Named moves (each a turn or a mirror), then the moves between two rows, first move first; the first pair answered:
G:
[-2  4 -2 -2  2 -3  6 -4  5  1  2  6  1] -> [ 0 -4  4 -5  7  0 -3  2  2 -4  2  1 -1]
[10  1 -5  8 -6  0  1 -2  5  2 -2  6  6] -> [12 -6  1  3  1  3 -9  4  1 -3 -1 -1  6]
[ -4 -14  -1   2   0   2  -5  -4  -6   4   1  -3   0] -> [ -5 -10  -6   4  -5  -1   2  -9  -5   8  -1   0   2]
[16 24  0  3  7 -4 15  1  4 -2 -7 -4 -6] -> [ 17  12   8  -3  15   0   0  10  -1 -11  -5 -12  -6]
E:
[ 10   1 -13   6 -20 -18   1   1  -4   6  -7   2  -6] -> [  6 -12 -15   1 -15 -15 -10   2 -11   4  -3   3  -5]
[ 11  -3   8  -8  -6  -7  -9  -1 -15   9   0  -4   2] -> [ 11  -2  12  -7  -3  -3 -11   1 -13   6  -1  -7   1]
[-11 -10   8  -2   9   8  -8  -1   4  -8   5  -3   1] -> [-7  2 10  3  6  7  0 -1 10 -9  2 -6  1]
[ 9 -3 -5 -1 -4 -3 -1  3  1 -2  0  1 -2] -> [ 6 -5 -4 -2 -2 -2 -2  4  0 -3  1 -1 -2]
K:
[-2 -2 -3 -2  0 -3 13  6 12  2 -3  2  3] -> [ -6 -10  -1  -4   4   1   7   8   8  -3   0   2   5]
[ 22  12 -10  -1 -19 -10   6  -1  -6  12  -4  12   0] -> [ -6  12  -1   9  -9   8  22 -14  17   8   0   9   3]
[ 13  16  11   0  -1  -6   5   5  10  -2  -3 -11  -7] -> [  0   9  17   2   8   4   5   2  16  -6   2 -12  -5]
[ -4   0   6   9   6   3   2   2  -2 -11   5  -8   1] -> [  4  -3   3   7   4  -3  -4   7  -9 -10   4  -8   0]
Now pairs of rows:
Each pair is two moves apart.
[  7   6 -10   8 -11  -4 -16   7 -11   4   3   2  11] -> [ -2   8 -14  10 -13  -1  -9  -2  -6   8   3   7  14]
K then E
[-27  -1 -17   5  -5  -1  18 -18  10  12   0  16   1] -> [ 16 -14 -11 -15  -3 -15 -20  15 -21  -1  -3   2  -8]
G then K
[ 10   4   3   5  -2  -3   7   1   8  -4 -10  -5   3] -> [  1   4   3   7  -1   1  12  -4  11  -2 -11  -2   5]
K then E
[ -7 -12  -4   2   9   0  -7   8  18 -11  11  -7  -4] -> [ 11  -5  -4   0   4  -9 -10  14  13 -10   7  -8  -7]
K then E
[ -8 -12 -15   1  -9   0  11 -14  -1  11   7  13   9] -> [-10 -26  -8  -7   1   4  -6  -5  -9   0  12   5   9]
K then G
[  0 -11   0  -6   9   8 -16  -2  -6  -6   7  -7  -8] -> [ 15   5   6  -2   6   3 -12   4  -2  -7   1 -12 -12]
E then K
[-6  2  2  5 -5  4 14 -6  5  2 -3  4 -1] -> [ 9 -7  6 -4 -1  1 -6  8 -9 -4 -3 -6 -4]
G then K
[20  3  3 -3  3 -4 -8  6 -3 -8 -1 -5 -6] -> [  0   7  12   5   9   8   5  -3  15 -10   1  -6  -4]
K then K
[  7  17   1  -3 -14  -6   7  15   6  10  -9  12  11] -> [-20  -9  11  -7   4  11  -6  14   3  -2  -1   7  15]
K then K
[ -7 -11  14  -3  10  12   7  -1  -2 -10   7  -1  -1] -> [ -9 -17   5  -7   7  11   4  -3  -8  -6   8   6   0]
G then K
[  0  11 -15   2  -3   1   9 -11   3  15  -5  12   1] -> [  8   3  10  -3  14   9 -10   8   2  -7  -5 -11  -1]
G then E
[ -8   3  -3   7  -6   3   7 -11   2   1   2   5   3] -> [  9  -4   0  -1  -4  -2  -9   3 -11  -6   1  -1   0]
G then K
[ -7 -10   9   3   4   7 -20   5   0  -1   2  -8   3] -> [ 1 15 10 11 -3  2 -1  0 14  1 -3 -9  1]
E then E
[ 4 -3  7 -4  7 -1 -6  5 -2  2 -6  0 -2] -> [-6 -1  5  0  4  2  5 -2  6  6 -5  4  0]
G then K
[  9   0   3  -7   0  -3 -13  12  -5  -4  -1  -1  -2] -> [-10   9   1   4  -3   4   7  -5  12   2  -1   6   3]
G then K
[-21  13  -4  11  -7   4  12 -11  24   8   1  -6   4] -> [-31 -16 -12  -2  -1   7 -13  -8   2   6   8   0   6]
E then K
[-11 -11  -6   1   4   1  -1  -4  -4  -4   7   5   3] -> [  5   3 -11   3  -6 -10   5  -3  -4   1   2   7   1]
K then K
[  2 -13  -4  -7   0  -5  -3   2 -11  -6  -7 -11  -4] -> [  2   3  -7   2  -6  -8  15  -5  -1   0 -10  -7  -5]
E then G
[-2 -9 -7  1 -1 -4 -6  1 -5  2  0  6 -3] -> [ 8 -1 -5  2 -4 -8 -4  5 -3  2 -3  2 -5]
E then K
[  6   2  -8 -10  -8  -4  -2   1   4   6  -6   3  -2] -> [ -1  -6   3 -12   3   3  -8   5   8  -4  -3  -7  -1]
K then G
[ 16  -2   5  -4  -5 -10 -15  12 -14  -7   1 -11   0] -> [ 17  17  -2   3 -15 -16   7   1  -2   3  -3  -4   0]
E then G
[  9   5 -14   4 -11  -9   7   2  -2  14  -9  10   2] -> [-16  -7 -12   4  -2   5   8  -7   2  10  -3  13   6]
K then E
[-9 -9 -2 -3  2  4 -6  0 -6  1  2  6  3] -> [  7  -3   0  -4  -2  -4 -11   9  -8   1  -1   2   0]
E then K
[11 12 10  0  2 -6 -1 10  2 -7 -3 -9 -1] -> [ 4 16 10  4  2  0  9  4  9 -7 -1 -7  0]
K then G
[ -4 -15   3  -9  10   7 -11   4  -7  -5  -2  -4   0] -> [16  5 -6 -5 -7 -8  0  2 -9  6 -9  3 -2]
K then G
[-26  -5  -1  -2  17  -4   1   2  -3  -7   9   2   2] -> [-19 -10  -8  -7  12 -11  -5   1 -13  -3   8   8   0]
G then K
[ 10   8  14   0   0   1  -2  12   0 -12   1  -7  -2] -> [  3   7  16   2   2   7   1  10   4 -13   1  -8  -2]
K then K
[-21 -17   8   9  11   2   4   7  -3  -1   7  -1  11] -> [ -3  -4 -11   7 -11 -17  10   4 -11  15   2  11  10]
K then G
[-5 -4 14  1 15  5  3  5  5 -6 -1 -8 -1] -> [-15 -11   8   0  13   5   0   1   2  -2   1  -3   0]
G then K
[-9  0 -2  2  1  9  6  1  2 -1  4  1 -3] -> [-4 -3  2  0  4  9 -1  7 -2 -5  4 -3 -5]
K then E
[ -2   1 -16  -3  -9  -5   5  -8  -5  14  -1   8   2] -> [  2  -7   5  -8  11   4 -12   8  -5  -8   2 -13  -3]
G then E
[  2  16  -3  11 -10   0  13  -1   6   3  -7   5   3] -> [-13  -1 -10   7  -6   7   8  -8   1   5  -1  13   5]
E then K
[ -2   1  -5  -5 -13 -11  12  -2  16   0 -12  -4   6] -> [  8  -5   3 -11  -9 -12  -3  10   9  -7 -13 -11   5]
G then K
[-12  -6  -2  -1   9   5   3   0   5   0   2  -1  -5] -> [ 1 -5  1 -3  9  1 -4  8  0 -4  1 -6 -8]
K then E
[ 17  11   9   1   2  -6   2   8   5  -7  -2 -11  -3] -> [ -1  10  12   6   6   4  10   0  15  -7   1 -10   0]
G then K
[-9  4 11 -1  1  2 11 -9 11 -4 -1 -4  1] -> [  7  -6   5 -13  -1  -8  -9   1 -11  -4   0  -4  -1]
K then K
[ -6 -16  -2  -7  11  -5  -8   2  10  -5   8   4   2] -> [-2  1 -4  2  4 -7  9 -4 20 -1  4  5  3]
E then G
[ -5  -4   3 -11   1  -2  -3  -8  -9   6   8   8  -1] -> [  9   2   5 -13  -2  -6  -6  -1 -11   4   4   5  -2]
E then K
[-13  -2  20   4   4  19   3  -2  19  -2   4  -9   1] -> [  7   1  24  -2   4  11  -7  11  10  -7   0 -16  -1]
K then E
[  3  15 -16  -2  -5  -6   8   1   0   2  -2  10  -4] -> [ -7   9 -20  -3  -4  -2   7  -3   1   4  -1  12  -2]
E then K
[-12 -15 -13   3   4   9   0  -7   1  10   0  17   5] -> [ -4 -23  -6  -2  12  10 -14   6  -6   1   2   8   3]
K then E
[  0  15   9  10  -7   3  17 -10   6   0  -6  -3  -3] -> [-20  -7   4   3  -2  10   9 -16   0   1   1   5   0]
E then K
[ -1  -2  11  -1  -1   2   8  -1   6   1 -10  -7   3] -> [ 6 -9  8 -7 -1 -1 -1  4 -3  0 -9 -7  0]
K then K
[-13   2   8   3   0   8   6  -2   6   4  -1  -7   3] -> [-11  -3  11   0   2   9   0   3   1   0   0 -11   3]
E then G
[ 10  -6   3  -6   5  -1 -11   6 -10  -3   1  -6   1] -> [ -8   5  -2   5   1   3  11 -11   5   6   2   2   3]
G then K
[-2 10 11 13 13 -3 13 -3  3 -5 -3 -3  5] -> [ 1 12  8 13  9 -6 15 -5  3 -3 -4  1  6]
G then E
[  2   5  16   3   7   7  -4   9   7 -14  -2 -14  -1] -> [-16  -2  12   4   9  12   0  -2  10 -11   1  -5   3]
G then K
[ 28  24  -7  10 -12 -14  14   4   7  10  -7   6  -3] -> [-20 -23  10   4  22  19  -9   1   6  -8  10  -4   5]
K then K
[ 8  3  5  1 -1 -4  6  1  4 -2  0 -4 -4] -> [ 9 -5  4 -3  1 -3 -2  4 -3 -3  2 -4 -3]
E then G
[ 28   7  -9   1  -9 -14  -6   9  -8  -9   1  -4  -2] -> [ 13   5  10   5   8   3  -4  12   5 -24   5 -19  -1]
K then G
[ -3 -13   2  -8   4  -2 -12   4  -6  -8   2   1  -1] -> [  5   6  12  -1   4  -3   2   7   8 -11  -4  -7  -1]
E then E
[  2   8  -9  -4 -15 -18   0  -3  -4   9  -6  10  -4] -> [-14 -11  12  -8   8   0 -14   5  -1  -9   1  -7  -3]
K then G
[ 26  18   1   6  -7 -14   1  13  -1   2  -7  -5  -5] -> [11 23  9 14 -2 -3 15  5 17 -1 -5 -9 -3]
G then K
[ 15  15   6   5   1  -7   1   8  -2   1  -9 -16   5] -> [ -7   0  13   4  14   8  -3   4   3  -7  -2 -19   8]
K then K
[  6   7  15   4  12   2   2  13  11 -10  -4 -18  -2] -> [ 6 19  3 10 -2 -4 18  2 16  4 -5 -4 -2]
K then G
[-3  6  7  4 -9  5  3  0  6  8 13  0 -3] -> [ 0  6 12  3 -7  4 -2  5  6  5 12 -6 -4]
G then E
[-7 -5  7 -1 12  9 -3 -2  1 -5  3 -4  3] -> [ 0 -5  8 -3 10  5 -8  3 -3 -7  1 -6  2]
E then K
[ 26   0  -3  -5  -6 -18 -10  11 -10   2  -3  -2  -4] -> [  7   8 -14   5 -13 -15  11  -8   2  13  -4  11  -2]
K then E
[-13 -17   1  11   7  12 -15   2  -7 -10  15  -6   0] -> [ -3  11  10  24   4   9   6   1  12 -10   8 -13  -2]
E then E
[-3  1  6  3  6  3  6  4  7 -2  2 -8  5] -> [ 9  0  2 -3  2 -4 -3 10 -3 -1  1 -7  2]
K then K
[  4   3  -5  -1 -13  -1   4  -1   1   1  -3   4   2] -> [ 7 -2  4 -4 -5  1 -4  7 -1 -8 -1 -5  0]
G then E
[ 14  17 -14   3 -17  -7   5  -5  -3  11  -1   7   4] -> [  7  -9 -13  -9  -7  -2 -17   2 -19   6   5   2   4]
E then G
[-6  6 -2  4 -3 -1 11 -8  8  6  3  4 -1] -> [ -8 -13   3  -4   5   4  -9   0  -4  -2   6  -1  -2]
E then G
[-11  -5   2  -5   8   5  -2  17   9  -6  10 -11  -1] -> [ -4  -3   3  -5   7   3  -3  20   9  -7  10 -12  -2]
E then K
[-15 -19   2  14   2   0  -1  -3  17 -16  21   4   4] -> [ -7 -27  -4   6  -1  -7 -15   3   2 -15  22   7   3]
G then K
[ 24   6  -2   3  -8 -13   4  12  -1   0  -4   1  -3] -> [ 5 12 -1 12 -7 -5 20 -2 14  4 -3  6 -1]
E then K
[  4 -15  -6 -11   1  -3 -16   2 -17   1   1   1   0] -> [ 17  -2  -2  -9   0  -9 -12   9 -14  -2  -3  -4  -4]
K then G
